Each named move below is a turn or a mirror, shown by a few rows before and after it. Which moves, in which order, take the first row of each later pair to the second? The first pair is answered.
zitun (before |-> after):
[ -1   7   9  -5   3   6  -7   4  11 -16 -15  -5 -11   4   8   1  -4   0
   6   3  -8  -6  -3  -1  -2  14 -17   0   3  -7  -9   8  -7   1] |-> [  3   9  10  -5   0   7 -12   3  10 -20 -14  -3 -14   2  12   1  -1   5
  -4   5  -7  -7  -4  -3  -5  11  -4   1   5 -11  -5   1  -1  -4]
[  2  20   6   3   8  -4 -17   6  -6   6   4   7  -3  -5  -2   3 -14  -5
  -3   5   5   3 -10  -1  -8  -3   8  -2   4   5  10   9 -10  -2] |-> [  0  19   6   3   9  -6 -13   7  -5   8   4   4  -2  -3  -5   3 -16  -9
   2   2   4   3 -10   1  -5  -1  -1  -3   2   8   7  14 -15   1]
[ 12  -9  16   0   2 -12  -5   7  -6  -7 -19   4 -10 -14 -18   6 -20   0
  -3  -1   6  -1   3 -16  16   4   7  13   4  -7   8 -11  -5   5] |-> [  9 -10  15   1   4 -13  -1   7  -4  -5 -19   2  -8 -12 -20   6 -21  -4
   3  -2   5  -2   2 -15  18   7  -1  12   2  -3   5  -6  -9   7]
mamug (before |-> after):
[ 16 -12   1  -3  -2   3  22   7  -7  -4  -1  -6  -4 -15  14   4   3   2
  -1  19   7 -10  -2  -9 -13  -2  10   1 -14   1  25 -14   1  -5] |-> [ 15 -16  -3  -4   0   7  24   9  -4  -1   1  -4  -2  -5  13   3   4  -3
   4  12   3 -11  -3  -3 -17  -2   2   0 -25  10  21  -7   5   7]
[-17  -2  -6   5   6   4  11   6   3   3  -2 -13   5  -4  -3  -2  -6 -16
  19  -7  -8  -7   5  -2   5   3 -15  -3  -1   2  -3   8 -12  -2] |-> [-17  -1  -5   4   6   3   8   5   3   2  -5 -14   3  -7  -2  -1  -8 -15
  19  -4  -7  -6   6  -5   9   3 -12   0   7  -3  -4   6 -15  -7]
[-8 -1  3  0  9 -7 -1  4  4 -3  1 -3 -9  8 -2 -1 -2 -1  6 -4  0 -1  4 -2
  7  4 -5  0  3 -3 -8  9 -5 -2] |-> [-7  1  5  0  7 -9  0  3  3 -4  1 -3 -9  2  0 -2 -2  2  2 -1  3 -1  4 -5
  8  4  0  0  7 -7 -5  6 -6 -8]
[ 10 -12   2   3  -3   2  -1  12  -7   7  10  -4  -5  -1  -1   4   0  -4
 -11  -1  -2 -12   0   3  -9  -3   4 -14  -7   1  15  -3  11   1] |-> [  8 -13   0   3  -1   4  -3  13  -3  10   9  -4  -8   5  -1   5  -2  -7
  -5  -6  -5 -11   1   5  -8  -3   0 -13 -11   4  10   3  11   7]
mip (before |-> after):
[  0   2  -3   2   1   4   3   0  -6   0   5   6   4   6   3   4   4  -4
   6  -7   0   5   1   5  -3   0  -7  -3 -10   9  -3   3   4  11] |-> [  0   4   1   4  -2  -2   9  -2 -13  -3   6   3  10 -10   2   3   6   0
   1   3   6   2   1  -2   1   3  -5  -4   0   1   7  -5  -4  -2]
[  0   4 -13  26  11  -5   7   2   4  15   7  -6  10   9  -4 -14  -5  -8
  18   4 -13  -5  -1   4   3  14 -17 -10  -4   4   5   3  -2  -7] |-> [ -1   4 -11  26  10  -7   9   2   2  14   8  -6  12   5  -4 -15  -4  -8
  15   7 -11  -6  -2   2   4  14 -17 -10  -1   1   8   0  -3 -11]
[ -7  -1   2   0  -5  -6   0   1   2   0  -6  -5 -15  -8   6   9   8   3
  -7   7   6  12  -3  -1   1 -12  15   4   4  -4  -3  -4  -7  -8] |-> [ -6  -3   0  -1  -4  -1  -3   2   7   3  -7  -3 -19   3   6   9   7   0
  -4   1   2  14  -2   3  -1 -14  13   6  -3   2 -10   1  -1   1]
[ -1   2   6  -4   6   4 -12  -1  -4  -3   1   4   6  11  10   4  -1   7
   5  -7   4   1   0  -6   6  -8  13   0  -1  -2   3   5   7   5] |-> [-2  4  7 -3  4  0 -8 -2 -8 -5  1  3 10  4  9  3  0 10  2 -1  8  1  0 -9
  8 -8 14 -2  4 -6  7  2  2 -1]
pezor (before |-> after):
[ -2   2  20   8 -16  -6 -33  16  13 -14 -31 -12 -34  -7   1  21 -22  -1
   5   5 -13  13 -10 -10   8   4  18  13  14 -16 -11   6 -24  -9] |-> [ -1  -5  11   8 -11   4 -34  18  20  -7 -28  -6 -37  17   0  20 -21  -8
  12  -8 -21  13 -10   3  -2   2  10  13 -10   2 -20  18  -9  16]
[  3  -2   7  -2   0  -9   5  -6  -8  -1   1   1   6 -14   3  -8   2   4
 -17   5  -7  -3  -8  -3 -14   3  -7 -11  -4  -6   6   2   8   2] |-> [  3  -3   5  -2   1  -7   4  -6  -6   0   1   3   6  -8   4  -8   2   2
 -14   2  -9  -3  -8   0 -17   2  -9 -10 -10  -1   4   5  12   9]
[  3  -5   0  -1  -6   3 -11   7  15  16  -2  12 -10  12   0  10   0  -7
 -14 -11  -1  11  12  14 -11  -2  13  -7 -18  12  -1  12   8  22] |-> [  3   3  10  -2 -13 -11  -9   5   6   7  -7   5  -6 -19   0  11  -2   4
 -23   7  10  11  13  -3   2   2  23  -6  13 -12  12  -4 -12 -13]
[ -3 -11   6  14  -8   5  38  -7 -16   4   9 -17  24 -11   0 -12  11 -22
  13 -15   0  -3   3   0  -1  18  -6  -9  -9  13   7  -2 -13  -1] |-> [ -3 -12   7  14  -8   4  37  -6 -16   3   9 -18  24 -12   0 -12  10 -21
  12 -14   0  -4   2   0   0  17  -6  -9  -8  12   8  -2 -13  -3]
zolig (before |-> after):
[  1 -18  -2  10  10   1   5  -7 -11   0  -3  -5  -2 -13  -3   2  10  15
   0  -2  11   6  -3  -5   7  -8  -3   0  21  -9  -8  -1   1  -5] |-> [  0 -20  -5  12  12   2  15  -7 -13   4   2  -4   5  -7  -5   1  13  10
   2  -5  10   3  -4  -1   3  -6 -13  -4   9   0  -5   1   2   5]
[  4   0 -13   4 -16  -2  -7  -9  -1   1   1   6 -10  -1  -1  -2   5   8
  -4  -4  -7  -3 -10  -4  -5  -6  24  -5 -10   0   2  -2  15  -2] |-> [ -3   1  -9   3 -14 -11  -2  -9   0  -2  -5  -4 -10 -14  -6   1  -3   6
   7   1  -4  -1  -8 -13  10   1  15  -4   8  -9  -2   0  -6 -18]
[  2   8   1   3   5   6 -13   0  -3  15  -2  -1  -2   9   0  -3 -10   4
   5  -8 -11   2   4  -2  -1  -1  16  -5   8  -1  -8   1   0   2] |-> [ -2   7   3   4   5   1  -8   1  -4  16  -3  -4   2   5  -4  -3 -14   1
  11  -8 -10   1   5  -4   4   3   7  -6  11  -2  -8   4 -11  -1]
Then:
Between the rows of a pair lie two moves.
[ -5  -3   0 -18   3   4  -1   0   3  11  -6  -3 -16  18 -12   4  -5  -9
   0   7  10   5  -1   0   4   1   3  13  -1   3 -22  -1   1   6] |-> [ -5  -5  -2 -16   3   5   7  -1   0  12  -2  -2 -11  20 -13   2  -2 -11
  -1   6  10   2  -3   4   0   2  -1  10  -8   9 -19  -1   4  13] : mip then pezor
[ 16   4  11  -7 -15  11   6   1   5   2  10  -2  12  -1   4  -2   6  -3
   2   4  13 -12  11  -1 -13 -13   5 -20  -9 -10  19 -23  13  -6] |-> [ 12  -1   7  -6 -11  14  12   2   7   7  11  -2  13  10   0  -1   4 -11
  13  -4   9 -13  11   5 -13 -10  -9 -22 -21   2  13 -13  12   8] : mamug then zitun
[ 6 11 -1 -3  1  0 13  1 -5 -1  2 -3  8 -5  4 -9  4  8 -8 -3  1 -7  5 -5
  5 -5  1  1  0  1  4  2 -5 -6] |-> [  8  11  -1  -4   1   1  11   0  -4  -2   2  -1   6  -4   5  -9   5   8
 -10  -4   1  -7   5  -5   4  -7   5   2  -1   0   4   1  -2  -5] : zolig then zolig
[ -2  -2   4  12   4  -8   3  10   9   9   6  -4   2   4   1  -4   0  -5
  13   5  -6   2  -1   3  18   2 -17 -10   3  -1  -4  -3  -9  -4] |-> [  7   2   4  11  -2  -2  -2   8   2   4  11   4   4  -2   9  -8  10   5
 -10  10  -3   0  -3   3   5  -5   5 -10   1  -7   9 -18   7  -8] : zitun then mamug
[  7  -3  -7  -4  -7   6   4  -3  -8  -3   7  11   7   7   0  -5   8   2
 -12  -2  -3  -6  -2   9  -5  -4  -3  -8 -14  12   8  -2  16  12] |-> [  5  -2  -4  -3  -8  -1  13  -4 -13  -5   8   6  14  -7  -4  -7   8   3
 -13   6   2 -10  -3   4  -1   1  -8 -12  -5   5  16  -7   5   2] : zitun then mip
[  7  15   2   2  -1  -2  11   9  -5  -1   7 -12   2  -8  -6  11   8  -4
   0  10   0  -6  -3   2   1  -2  -1   5  -1  -7  12  -1 -17 -13] |-> [ 10  12  -4   2   1   5  11  10  -3   3  11  -8   2   6  -5  10  12  -7
   0   3  -5  -7  -5  11  -8  -5  -4   3 -18   4   9   3  -4   3] : zolig then mip
[ -8  11  14  -4  11 -11  -3   8   8 -11   1  -1  10 -11 -17  -3   3   9
   3  -3  16  -1   0 -10  13   4  18  14  18 -19 -11  -1   1 -11] |-> [-13   4   7  -3  17  -6   2  10  13  -2   4  -1  10  10 -22  -3   0  -3
  19 -17   8  -1   0   0  10   5  -2  11  -2   0 -22  16   4  13] : zitun then pezor
[ 8 -1  7 13 -1 -1 -2 -5 -3 -8  6  7 12 -4  3 -3  4 14 -7  5  0 -5  2 -3
  4 -9 -3 -3  9  8  7  3 -9 10] |-> [  9  -1   6  13   0   1  -5  -5  -1  -7   6   8   9   1   4  -2   5  15
  -8   3  -1  -5   2  -1   2 -11   0  -2   5  10   6   4  -4  14] : zitun then zolig
[ -4  -8  -2   2  10  -4  10  -2  -4   4   1   2   9  11  -1  -9  -1   0
   0  -5  -5  -5  -6   3  -6   3 -10  -7 -12  12   6   4   7  12] |-> [ -5  -1   8  -1   8  -9  -6  -1   3  -3 -12  -4  -3  -5   2  -3 -10   7
   0   3  -1   1  -3 -11   8   3   4   1  17 -10   1  -2  -6 -15] : zolig then zolig
[  7   3   4   2  -6  -1  -4   0  -4   0  -2  -2   3  -3   1   3   0   7
 -10   7   2   3  -4  -5  -4  -1  14   2   7 -16   8 -13   5 -13] |-> [  4   2   4   5  -6  -5   6   0  -8   0  -1  -5   9  -8  -3   1   1   4
  -7  10   3   1  -5  -6  -2   2   5  -2   7 -15  12 -12  -1 -14] : mamug then zolig
[  2 -12 -11  -4  10   7  -4   0  -3   3   3   4   0  14  -7  -4  10  -9
  -2  -3   2 -11  -6  10  -6   2 -10   2 -16  11  -8   6   6  12] |-> [ -1  -8  -4  -3   6  -4   9  -2 -13  -3   5  -2  12 -10 -10  -6  12  -5
  -8  10  11 -15  -6  -1   1   7 -10  -2   1  -1   7  -4 -10  -9] : mip then zitun
[  5  -3 -17 -11  -2  22 -14  -5   4  -9   3  14  -2  10   8   0   6   4
 -12 -12  -5  13  -1  16 -10   0   9   9 -28   8  -7   5  30  15] |-> [ -4  -3 -15 -13   3  18 -19  -3  16  -6  -7   6 -11  14   4   6  -8  -3
   9 -16  -8  19   3  12   5   4  -5  13 -17   5 -24  17  14  11] : zitun then mamug
[ 14 -15  -9   7   5   5  -2   0   0  11  16  10  10  28   6 -17  13   5
  -6 -13   5   0   4  18 -16   3  -9  -9 -29   3   7  -1  23  25] |-> [ 20  -3   3   3  -2   2 -27  -1   2  -1   4   9  -3   5  15 -13  10  21
 -23   2  13   6   7   2  -5  -3  26   1   5 -28  11 -19  21 -11] : zolig then mamug
[ -8 -10   3   5   2   1   1  -1   2  -6   2   3   4  -1 -15  -5   3  -1
  11  -2  -4  -6  -1   1  -6   1  -6  -1   0  11 -11   8  -9   5] |-> [ -7  -6   7   4  -1  -3  -2  -1  -1 -11   0   2   3 -12 -12  -5   4   5
   3   5   1  -5  -1  -5  -3   0   5   2  12   1  -6   0 -12  -8] : zitun then zolig
[-5 -4  2  0  3 -6  0  3  4  3 -1 -5 -5  2 -1  2 -4 -3 14 -3 -1  1  1 -1
 11  6 -9  1  6 -2 -9 11 -8  0] |-> [ 4  0 -1 -1 -1  3 -9  2 -1  0  5  5 -6  6  7 -3  7  6 -7 -3 -2  0 -2  4
 -5 -4 13  1 -4  1  0  0 15  5] : zolig then zitun
[ -8   5   1  -5 -13 -11 -10   4   2   5  -4   1   0   7  11  -8  -1   5
   1   0   6  11   6  -9   6  -3  -6   0   2  -9   2   2  -3 -11] |-> [-10   2  -2  -3 -11 -10   0   4  -1   8   0   1   6  13   8  -9   0  -1
   5  -3   4   7   5  -4   3   0 -18  -4  -9   1   3   7  -1  -1] : zitun then zolig
[  5  -4  -1  -5 -11   1   0  -5   9   5   7  -3   1   0   1   0  -3  -7
   2   9   2   8   4   2  12  12  -7   1   8   5 -15  12  -4   0] |-> [  7  -1   2  -5 -13   0  -5  -6   7   1   5  -2   0  -6   4   0   0  -2
  -5  13   4   8   4  -1  11   9   4   3  14  -2 -10   5  -2  -6] : mamug then zitun
[ 18  -5   2  -5   2   0 -15  -1  10 -10   1  -7  -4  -2   3  -2   1  12
 -21 -14 -11  21 -16  11  13 -11  12   6   5  -1 -12  -7  11 -10] |-> [ 18  -8  -1  -5   3   3 -13  -1  10  -7   2  -7  -4   3   3  -3   2  10
 -20 -17 -12  20 -15  15  10 -12   9   6  -3   5 -14  -4  16  -3] : mip then pezor
[-2 -4 -1  0 -3  5  0 15 -1  3 -1  7 -6  3  5 -5 -6 -4  8  0 -3 -9 -6 -1
 -7 -4 -7  8 -6 10  9  1  8 21] |-> [ -2  -2   1   2  -6  -1  10  14  -9   1   2   5   3  -9   3  -6  -3  -3
   3   7   1 -13  -7  -5  -6  -1  -8   4  -1   7  18  -6   2  14] : mip then mamug
[  6  -4  -5  -9   6   7   0   0  -4   7   1   6   6   8  -6 -11  10   3
  -4  -2   7 -12  -1   5  -8  -9 -12  -6 -13   8  -3   2   9  16] |-> [  8   2   2 -10   1   1  -3  -1 -10  -1  -2   4   7 -12  -3 -11  10  12
 -14   9  13 -12  -1  -5  -3 -10   2  -4   4  -8   5 -11   2  -4] : zitun then pezor
[-11  -7  11   1  -1 -10  12  -6 -15  -7   2 -20  27  -9  13  -1  -1  -2
   7  12  10  -6 -20  -2  -1   0  -1  -3   5 -17   1   7 -11 -11] |-> [ -8  -9   9   2  -1  -7  16  -6 -19  -7   8 -16  31  -6  13  -4   4  -2
   1  12   9  -8 -22   2  -7   0   1  -6  -3 -11   6   5  -4  -3] : zitun then mamug
[ -3   6 -12   2  -2 -14   9 -14   4  12  -7   0   9   1   8  14  13   6
 -16  11  18  10  -4  -3  -9 -17  13  13   4  -1  21   1   1  -4] |-> [ -4   3 -16   1   2  -7   6 -13  11  17  -8   2   3  18   7  15   9   1
  -7   1  12  12  -3   4 -12 -19   6  15  -8   8  10  12   7  11] : pezor then mamug
[  0  -5   7  -5 -16  19 -19   3   7   7  12  13   1   0   2  -6   6  10
 -17   5  -6  -3   3  17 -24  -7  13 -10 -22   3   6  -9  21  11] |-> [ -7  -3  11 -10 -13  18 -38   5  26   7  -3   5 -18   5   1   3 -11   7
   3   1  -9   8   8  11  -6  -6  10   1  -4  -7 -17   3   7   0] : zolig then mip
[ -6  -3   6  -8   2  -9   4  -3  11   7   9  -6  -9   0  -1  -7   4  -4
   1   0  -2  -6  -4  12   4  -4  -7  -1  -2  14  -3   8 -11  12] |-> [ -3   1  10 -10   0  -8 -10  -3  14   3   4  -6 -18  -3   4  -6   1   4
  -4   3   0  -3  -3   7   7  -9   8   5   9   3  -5   2 -10   2] : zolig then zolig
[ 19  -5  17   5   9   3   3  -4  -1   3  10   9   2  10  -2 -11 -14  -7
  -1   2   2   3   0   1  -8  -8   1  -8   4  -7   4 -11  23  11] |-> [ 17  -7  16   4  11   3   3  -3   2   4   9   9   0  14  -4  -9 -17 -10
   5  -1   0   4   2   3  -6  -7  -6  -7   2  -4  -1  -5  20  14] : mamug then zitun
[  3  -1  -2  20  -7 -22  20   7  -1  -7   0 -10   1 -11 -14   6   2 -14
   4   4   2  -3   3   6 -11   5  10  11  -1  -5   6  -2 -16 -12] |-> [  5  -4  -8  17  -3 -12   6   9   9  -3  -2  -5 -10  11 -11   7   0 -17
   9  -8  -5   1   4  14 -18  -1  12  15 -16   5  -7   7  -1   7] : zitun then mip
[-10   6   1  10  10 -14  11  -4 -21   7   8 -21  15  -5  -1  -7  -8  -3
  13   5  -1   1  -8  16  13  14  -6 -15 -11  22  10 -15   0  -1] |-> [ -7   4  -2   8  11  -6   3  -2 -18  10   8 -15  10   9   2  -7  -6  -3
  11  -2  -5   2  -8  23   5   9   0 -13 -23  29   5 -13  14  11] : zolig then zitun
[ -7   3   9   7   2   5  -4  -3   9   2  -5  10 -12  20   4   2 -14   4
 -23  -1 -12  10   9  15   0  -4   0  11  -9   0 -14   6   4   6] |-> [-11   6  15   7   0  -4  -1  -4   6   0  -9   2 -10   3   1   4 -19   5
 -19   7  -7  11  10   6  12   1  -3  12  10 -12 -11   3 -12 -12] : zolig then mip
[ -4  -3   2  -3   3  -3  -4  -3   8   2  -8  -3  -4   2  -7   3  -3  -5
  14   3   0   1   4   1   5   3  -9  -1   4  -3  -4   3 -10   0] |-> [ -1   1   3  -4   0  -4  -9  -4   5  -2  -7  -1  -4  -6  -4   3   0   1
   3   9   3   2   3  -2   5   0   3   0  10 -10   2  -5  -8  -9] : mamug then zitun
[  5   8  -1  -1  -3  -3 -13   7  -3  -9   0   6   3   1  -9  10  -4  -3
 -14  14  11  -7 -15  -8  -2   0  14   2  -4  -5   3 -21  10 -11] |-> [ -1   2  -5   4   1  -6   8   7  -8  -5   7   2  15   4 -17   8  -3 -13
  -4  13   9 -11 -17  -3  -2   6 -10  -5 -15   8   6 -13   3   2] : zolig then zolig
[  5   7  -5  -5   5   9 -11   3  -1  -4   2   1  -6  18   1  14   7  -6
   1  -8  -2   2   5   6  -9  -5  12  -2 -16  12  -4   7  14  14] |-> [  2  13   4  -7   1   0 -18   2  -2 -11  -7  -6  -9  -4   2  18   1   0
  -1   4   5   5   7  -8   5  -2  21   2  13 -10  -2  -2  -3 -13] : mamug then pezor
[-19   8   5   5   2  -2  16 -11   0   0  10 -15   3   8   0 -27   4  -2
  17  15 -15   6  -6  -4  -4  27  -3  -9 -15  27 -10   8  -1   0] |-> [-13   9   4   6  -1   2  12 -12  -5  -2  14  -9   4   7   4 -30  11   5
   2  16 -13   4  -8  -2 -14  22  10 -10 -21  27  -3  -2  12   1] : pezor then zolig
[ -3   0  -4   7  -3  -1  12  -5  -2   6   8  -4   6  17  -4   2  -2  -6
   6  -2   8 -10  -5   1  -5  -4 -13  -5 -12   8   9   4   8  18] |-> [  0   9   5   4 -10  -4  -6  -6  -1  -2  -1  -5  -3  -1   3   3  -4   6
  -6   9  15  -5  -4 -13   2  -8  12   3  14 -15  13 -10   4  -8] : zitun then zolig
[ -4   3   4   2   6   0  -1   1   1  -1  -4  -5   0   6  -3   4   1   1
   7   2  -9   4   2   2   7   3 -11   9   3  -3  -7   7  -3   5] |-> [  1   5   3   0   4   6 -10   1   1  -4  -4   1  -5   7   2   3   6   7
  -4   2  -9   5   2   4   0  -2   3  10   0  -4  -6   3   8   5] : zitun then pezor
[  1 -15   6 -16  15  -3   3   0  11  -5   1  14  -1  10   7  10  -2  -5
  10 -11  -4   5   1   4   2  -2 -16  -1  -7  10 -21  16   4  14] |-> [ 10  -7  12 -18   7  -2 -12  -2   6 -15   0  19  -4  -5  16   7   5  10
 -15   0   2   6   1  -4  -3 -10  16   2   6  -7  -9  -4  15  -6] : zitun then pezor
[ -9  -3   4   8   5  -8   6   4 -13   5  -9   4  -1 -12   1 -15   5  10
 -21   8   5 -12  19  -5   3  -9   3   4  17  -6  11 -24  -2 -10] |-> [ -9  -1   5   5   6  -6  -5   4  -6   5 -14   3 -10  -8   3 -12   0  11
 -18   5   3  -7  20  -5   7 -11   8  10  23  -9   3 -22  -2 -13] : mip then pezor
[ -8  -3   3   1   6 -15  13  -3   3   3  -6 -12   2  -6  -9   3 -12  -7
  18   0   0   2   2  -6   9   9 -23   0   9   0  -8  10 -22  -6] |-> [  9   5   2   1  -5  -8   5  -6 -12  -6   4   1   6 -17   4  -5   7  13
 -23  10   6  -3  -2  -6 -13  -3  15  -2   4  -6  17 -17   6 -11] : zitun then mamug
[  3 -12  -6  -7 -13  18 -11   3   2   2   2  -2  -2   1   4   6  -1 -17
   1 -11  -5   7  -9  -4  -5   2 -18  -3 -18   1 -11  -1  15  21] |-> [  6  -6   0  -6 -20  11 -10   1  -8  -7   4  -1   5 -23   7   3   6  -5
 -17   4   4   4 -11 -15  -4   2  -2  -4  -1 -15   6 -19  11  -2] : zitun then mip
[ -5  -1  -8   5   1  -5   9   6   7  -3   5  -6  -8  -2   0 -13   2  -3
 -10  -3  -6   0   2  -5  -3  -7 -10  10  -6  -1   6   8   1   5] |-> [ -3   0  -7   5   0  -3   6   7   8  -3   5  -5  -9   0   2 -13   3   0
 -13  -3  -6   1   2  -4  -5  -8  -5  11  -6  -3   5   6   4   6] : zitun then mamug
[ -4   1   5  -3  -8   7  -8   3   6  -4 -12  15  -7   2   9   2  -2  -5
  -5   0   2   9   7   3   5  -8   1  13  -2 -13 -17   0   1  -5] |-> [ -8  -3   2  -3  -4   6   4   4   6   0 -12  12  -1   7   4   2  -3 -12
   4  -3   1   8   6   6   6  -4 -15  10  -9  -6 -20   8  -4   3] : zitun then zolig
